One turn moves every row onto another: examples first, then more rows asked
Q705: [  9.5 -33.0  21.4  23.1 -13.8  -2.0 -15.4   8.0  -7.8  -2.3  16.9  17.9]
Q664: [-29.7  12.9  27.2  -1.6 -10.8  15.1  -3.4  -8.0  20.0 -10.3   1.5 -12.2]
Q982: [-41.3  10.4   3.9  15.0 -10.7   7.5  -4.5   6.3  12.6 -14.2  -6.4 -16.1]
Q944: [-23.3 -22.5  17.6  49.8  -7.6  26.3   5.1  -4.5 -14.4   5.5   5.6 -16.6]
Q374: [ 14.9   0.6 -29.5   1.9  -4.0 -11.5  16.0 -31.2  -4.5  34.7 -10.5  10.9]
Q772: [-22.0 -16.6   2.8  32.5 -21.1  26.8  10.8   6.9  -9.8  -8.7   9.3 -29.2]
Q791: [-12.4  26.0 -26.9  -4.2 -13.9  24.7  -2.7  -2.0 -16.6  15.4  23.4  -6.4]
Q752: [ 12.6 -29.4  20.9  11.5 -19.1   0.9 -11.9   9.0  -4.4  -8.1  21.7  13.3]
Q231: [-25.7 -20.4   5.8  45.0 -14.1  25.3   7.7   4.6 -14.2  -1.9   6.2 -23.2]
Q176: [ 14.7   0.2 -28.8   2.6  -3.1 -10.7  15.6 -31.7  -4.9  34.5 -10.9  11.4]
Q577: [-22.0  13.6 -14.7  32.6   7.0  19.1 -12.8 -10.5 -27.5  36.6  13.3  12.3]
Q404: [  7.5  -2.5 -25.0  11.3 -11.0  -2.4  32.1  -2.6  15.9  29.7 -27.3  12.6]
Q773: [-18.3 -21.9  31.2  42.8  -6.6  28.9   4.7 -12.7 -12.7   9.7   9.7 -14.0]
Q830: [  5.8 -30.8   6.2  20.2 -20.0  -5.1 -13.2  18.6  -8.4 -11.0  16.4  10.7]
Q609: [ -6.7  19.4   9.7   7.6   3.8  27.8  -9.2 -27.3 -17.9  36.9  24.6  12.9]
Q799: [-10.6 -11.8  22.3  13.4 -22.6  33.8  13.7  -6.1  -2.9  -7.6  18.2 -28.4]
Q707: [  5.7  -5.0 -20.7  19.4  -6.4  -2.1  29.8  -4.9  13.2  35.2 -28.7  15.9]
Q723: [-45.4   6.0   5.1  28.3  -4.1   4.8  -7.1   5.8   9.3  -8.1 -11.3  -9.8]
Q952: [ 15.3   0.7 -29.5   2.0  -4.3 -11.6  15.2 -32.0  -4.1  34.6 -10.3  10.8]
Q447: [ 15.3   0.8 -13.8  -2.0 -12.7   2.6  34.2  -9.8  21.4  29.5 -20.6  11.1]
Q292: [ 15.1   0.7 -27.8   2.3  -4.3 -11.6  15.7 -32.2  -4.1  34.7 -10.2  11.1]
Q812: [-28.4   9.7  37.8   6.7  -3.9  14.8  -6.5 -15.8  18.5  -2.5   0.9  -4.6]
Q188: [-40.3   3.1  29.0  32.9   5.6   8.1 -12.1 -10.9   9.9   4.0  -8.6   1.0]
Q783: [ 10.9  -5.5  -4.7  17.0  -2.0   0.7  28.0 -16.3  15.5  40.9 -25.3  21.1]
Q72: [ 17.0  -0.7  -4.9   0.1  -9.0   3.6  33.6 -16.0  21.6  34.2 -19.9  15.6]
Q656: [ 11.6 -30.6  22.6  16.3 -16.6  -0.7 -14.0   6.1  -5.7  -4.5  19.8  16.5]
Q725: [ 15.2   0.6 -28.6   2.8  -3.7 -10.5  15.6 -32.1  -4.1  34.6 -10.8  11.7]
Q433: [ -8.6 -15.0  34.7  18.6 -16.8  34.7  10.5 -14.1  -3.8   0.0  18.3 -21.5]
Q390: [-12.5 -18.5  38.3  31.0  -9.3  32.7   7.4 -16.8  -7.6   6.6  14.6 -16.6]
Q195: [ 15.6   0.3 -28.4   2.6  -3.8 -10.8  15.4 -32.6  -5.1  35.1 -10.8  11.2]
Q568: [  8.7 -28.8   8.2  13.5 -22.9  -2.4 -11.2  17.0  -5.9 -12.3  18.8   8.9]
Q59: [ 15.5   0.9 -28.4   3.0  -3.5 -10.9  15.4 -31.8  -4.7  34.6 -10.7  11.2]
Q507: [ 14.8  -2.5  -1.4   7.4  -4.7   3.0  30.6 -17.8  18.7  38.5 -22.3  19.8]
Q575: [-45.0   2.9  15.7  36.0   2.2   5.6 -11.1  -2.0   7.5   0.4 -12.2  -2.6]
Q293: [-16.4 -12.4   9.7  19.9 -24.4  30.8  13.5   3.1  -6.1 -10.6  14.4 -31.2]
Q943: [-33.6   6.4  39.0  19.9   3.0  12.4 -10.4 -17.3  13.9   3.3  -4.0   0.7]
Q308: [ 11.1 -28.0  14.3   9.2 -22.3  -1.0 -10.9  12.5  -3.8 -11.0  21.0  10.5]
Q957: [-33.6  13.2  13.3   2.8 -13.1  12.1  -2.6   1.2  18.1 -15.4  -2.1 -16.1]
Q710: [  5.7 -34.2  15.0  27.2 -13.8  -3.8 -15.5  11.6  -9.4  -4.4  15.2  17.3]
Q628: [  4.1 -33.5   8.4  26.1 -16.7  -4.8 -14.6  16.2  -9.9  -7.3  14.8  14.1]
Q860: [  6.9  -5.8 -13.1  21.6  -2.0  -1.5  28.9 -10.9  13.9  39.5 -28.0  20.0]
Q476: [-20.2  21.5 -34.8  11.6  -8.6  20.4  -5.5   2.8 -22.3  19.1  16.7  -4.0]
Q239: [ 15.2   0.8 -29.2   3.0  -4.4 -11.2  15.4 -31.8  -4.3  34.8 -10.8  11.0]
Q771: [ -2.8  24.4   4.7  -7.1  -4.9  30.3  -6.1 -22.9 -13.9  28.5  29.0   5.1]
Q69: [ -4.5  27.0 -10.3 -13.2 -11.3  28.4  -2.9 -13.1 -12.6  19.4  28.7  -2.8]
Q792: [-23.9  16.5 -30.2  27.1  -0.8  18.0  -9.8  -1.0 -26.2  27.6  12.4   3.8]
Q54: [ 10.8   0.1 -21.6   2.5 -13.2   0.6  34.5  -5.5  19.1  27.7 -22.9  10.9]
Q622: [-14.6  14.2   1.7  24.5   8.0  23.2 -12.5 -22.3 -24.5  40.4  17.9  15.7]

Q404 moves to Q707
Q792 moves to Q577
Now these:
Q752 moves to Q308
Q390 moves to Q433
Q188 moves to Q943

